Rotation paths and how fast each direction turns (degrees a step)
Each turn is a multiple of 5 degrees from 10 to 175, or 0.
Each row of a path follows its step; steps can be skipped.

step 8: [-2.91 -1.09  0.88 -3.93 -2.01 -0.80 -0.12  1.16  0.92 -0.74 -0.15 -3.82
  1.42 -4.24 -2.33 -1.83  3.22 -0.49 -3.33  1.81 -0.47  0.61 -0.35  1.80
 -1.64 -1.08  1.95  3.42  2.51 -0.52 -1.47  4.44  2.32 -2.26 -0.15  0.68
  0.30  6.82 -1.35 -0.52  0.54  2.89  3.01 -1.94 -6.19  3.65 -1.17  2.67
  1.09  1.54  1.82  1.95  2.44  1.47]
step 9: [-0.45  2.04  2.63 -1.46 -2.74  1.67 -2.32  1.15  1.24  0.11 -2.58 -3.21
  3.17 -2.14  0.44  6.53 -1.60 -0.24 -1.30  2.69  0.51  2.89 -0.97  0.54
 -0.64 -4.35 -2.99 -2.21  0.80  1.60  0.60 -2.59  2.64  2.72  3.61 -2.83
 -2.48  3.17 -0.92 -5.74  0.18  0.92  1.78  2.03  3.69  2.72 -0.31  0.02
 -4.52  0.26 -0.88  0.44  0.46 -0.13]
step 10: [-0.72  0.74  4.16 -0.86 -3.80  4.60  1.09 -1.98 -0.74  0.14  0.42  0.01
 -0.26 -0.96  1.94  0.40  1.79 -1.59 -3.62 -0.51  0.65 -2.62 -0.78  4.59
 -0.10 -1.49 -2.61  0.74 -4.08  0.84 -1.14  2.12  4.08  3.13 -1.70  1.42
 -0.33 -1.03 -0.33 -2.59 -3.68 -2.66 -1.18 -1.65  2.37 -3.17 -0.88 -5.20
  2.46  4.58  3.46 -1.43 -0.32  2.76]
step 16: [-0.83 -2.34  0.11  0.18 -5.81 -0.66  1.49  1.50  1.39  3.20  1.27 -0.19
  2.91 -1.62 -2.82  4.22  1.10 -3.51 -0.55 -1.30  2.43 -5.08  0.09  3.62
  0.05  0.89 -1.20  1.75  0.28  0.80  2.27  4.06 -0.20  1.05  3.19 -3.79
  2.59  3.21 -1.91  1.80 -1.01  0.56 -3.18  2.49  1.41 -1.98  0.55 -1.56
 -0.82  4.00  0.75  4.79  2.08  1.75]
step 19: [-7.57  1.08  0.69 -2.50  1.31 -2.90 -1.64  2.28  0.39  3.17 -0.60  0.55
  1.38 -1.09  0.74 -1.78 -5.03  0.06  0.63 -0.83 -3.16  1.86  4.22 -2.40
  2.47 -3.89  5.24 -0.57  0.40 -2.33  1.57 -1.28 -1.88  4.43 -3.07  1.34
  2.71  0.16  0.44 -1.83 -1.70  0.60  2.77  1.24  0.80 -1.46 -0.28  0.61
  2.03 -2.22  2.11 -2.56 -2.89  0.78]
step 20: [-5.48  0.95  1.54  2.58 -0.39  1.85  2.92 -0.94  2.10  3.84  0.14 -0.64
 -3.24 -0.54 -0.36 -1.89  0.54  0.99  1.30  0.85 -2.34  1.89 -4.52 -1.74
 -1.06 -0.91 -1.44  0.54  2.95 -2.35  1.07  0.97 -4.57 -2.23 -0.57 -0.30
 -1.14  4.41  1.32 -4.82 -0.52  4.42 -0.07 -6.58 -1.66 -3.07 -1.05 -3.56
 -0.71 -0.84  1.85  1.50  1.38 -1.93]
step 23: [ 0.11 -2.42  5.41  3.71  1.26  3.10  0.71 -2.22 -0.86 -1.42 -0.28  1.79
  1.36 -3.48 -0.23  0.22 -1.11 -0.39 -0.53  1.52 -2.18 -2.70  3.69  0.59
  0.25  3.72 -0.69 -1.16 -2.66 -2.46 -2.58 -1.97  1.69  0.87  1.41 -0.40
  0.41 -1.26 -2.79 -0.50 -5.37 -0.56  0.35  2.35  2.53 -1.62  0.41  3.48
  4.81  6.80 -2.11  1.05  1.68  1.66]
step 26: [-2.97 -3.78 -3.77  0.03 -1.17  1.11  1.04 -1.13 -1.98 -0.16 -1.92 -3.82
  3.59 -1.24  0.30 -3.56  1.70  1.68 -2.25 -2.37 -2.90  2.05  1.93 -2.52
  1.23 -1.38  2.90  3.39 -0.06 -1.57  0.30  6.51 -0.80 -2.04  0.42 -1.11
 -1.96  2.15  2.01 -3.63  4.31  2.94  2.38  1.04 -1.37 -3.43 -0.24 -0.78
 -0.14 -4.21 -0.64  1.39  3.08  0.42]
step 35: [ 0.72 -1.38  1.33 -1.27 -1.02 -1.34 -3.47 -3.77 -2.90 -0.40  1.37 -1.33
  1.19 -5.72 -1.40  3.04  1.19 -0.92 -2.67  5.02  0.18  0.97 -1.02  3.59
 -0.97  0.09 -2.43  2.10  0.87 -3.93 -1.24  3.71  0.10  2.93  1.18 -0.39
  2.31  1.48 -2.82  1.29 -4.00  0.20 -5.11  1.90 -4.15  2.13 -3.20  0.78
 -1.80  1.98  0.03  2.17 -1.24 -1.75]
Speeds:
[-0.50 -0.38 -0.32 -0.05 -0.18 -0.28 -0.20  1.14 -0.08  1.35 -0.53 -0.17
  0.01  0.26  1.84 -1.20  0.41  0.30  0.07  1.14 -0.08  0.18  0.21 -0.29
 -0.35 -0.24  1.04  0.08  0.46  0.29  0.23  0.33 -1.20 -0.60 -0.29 -0.19
 -0.76 -0.56  0.21  0.53 -0.38  0.23  0.39  0.01 -0.12 -0.23 -0.12 -0.92
  1.44 -1.08 -1.34 -0.35 -0.47 -1.17]  55
[-0.64  0.19  0.19  0.40  1.41 -0.80  0.48 -0.88 -0.22 -0.43  0.03 -0.43
  1.02 -0.12  1.33  0.00 -0.11 -0.56  0.80 -0.65 -0.24 -0.13 -0.41 -0.54
 -0.14 -0.07  0.56  0.53  0.80 -0.56 -0.53 -0.56 -0.47 -0.68  0.35 -0.69
  0.04  1.10  0.95  0.19  1.03 -0.17  0.59 -0.29  0.05  0.86 -1.15 -0.01
  0.71 -0.35  1.30 -0.21 -1.14  1.17]  60
[-0.62  0.58  0.31  0.95 -0.42  0.74 -0.51 -0.40 -0.96  0.12 -0.64 -0.38
 -0.85  0.10 -0.59 -0.59  0.63  0.91 -0.33  0.55  0.48  1.40 -0.66  0.73
 -1.55  0.00 -0.56 -0.48 -0.43 -0.89 -0.18 -0.50 -0.31 -0.37 -0.63  0.29
  0.72 -0.82  0.09  0.66  0.29 -0.54 -0.28 -1.18 -0.82  0.36 -0.23 -0.72
  0.49  0.97  0.58  0.52 -1.10  0.48]  145
[ 0.43  0.58 -0.34  0.15 -1.16 -0.43 -0.55 -0.11 -1.32  0.47 -0.25 -0.29
  1.76 -0.11 -1.00  0.86  1.20  0.27 -0.25  0.33 -0.62 -0.38  1.10  0.61
 -0.94 -0.70  0.59  0.69  0.36  0.03 -0.80  0.32 -0.74  0.06 -0.08 -0.51
 -0.94  0.05 -0.04  0.40 -0.44  0.19  0.20  0.87 -0.84  0.24  0.52 -0.18
 -0.73 -0.65  0.23 -0.02  0.45  1.44]  40
[-0.28 -1.14  0.52  0.13 -0.20  0.42  0.20  0.78  0.21 -0.09  0.28 -0.17
  0.20  0.16 -0.84 -0.29  0.36  0.51  0.12  1.16 -0.70 -0.39 -0.98 -0.15
  1.02  0.26 -0.12 -0.23 -0.05  1.44  0.87 -0.88 -0.71 -0.06  1.62 -0.84
 -0.10 -0.96  0.89 -0.35 -0.36 -0.42 -0.37 -1.16 -0.69  0.26 -0.64  0.54
 -0.95 -0.81 -0.02  0.17 -0.50  1.14]  160
[-0.26  0.80  0.59  0.46  0.13  0.27 -0.01 -0.29  1.65 -0.88  0.80 -0.20
 -0.19 -0.69  0.23 -0.12 -0.14 -0.79  0.15  0.56 -0.66  0.88  0.35  2.19
  0.75 -0.04  0.15 -0.30  0.07 -0.52 -0.09 -0.52 -1.15  0.58 -0.11 -0.67
 -0.26  0.97  0.04  0.15  0.18  0.04 -0.05  0.09 -1.56 -0.68  1.19  0.11
 -0.03 -0.01 -0.62 -0.96 -0.46 -0.24]  25
[ 0.38  0.06 -1.29 -0.19  0.23  0.64 -0.37 -0.26 -0.17  0.54 -0.02 -1.15
  0.19 -0.19 -0.65 -2.09  0.32  0.25  0.89 -0.61 -0.56 -0.39  1.40  0.37
  0.09 -0.34  0.30 -0.45 -0.99  0.46  0.20 -0.25  0.64 -0.06  0.68  0.21
  0.58 -0.24  0.78 -0.64  0.16  0.86 -0.52  0.90 -0.52 -0.35 -0.07  1.21
  1.25  0.44  0.83 -0.46 -0.53 -0.13]  95
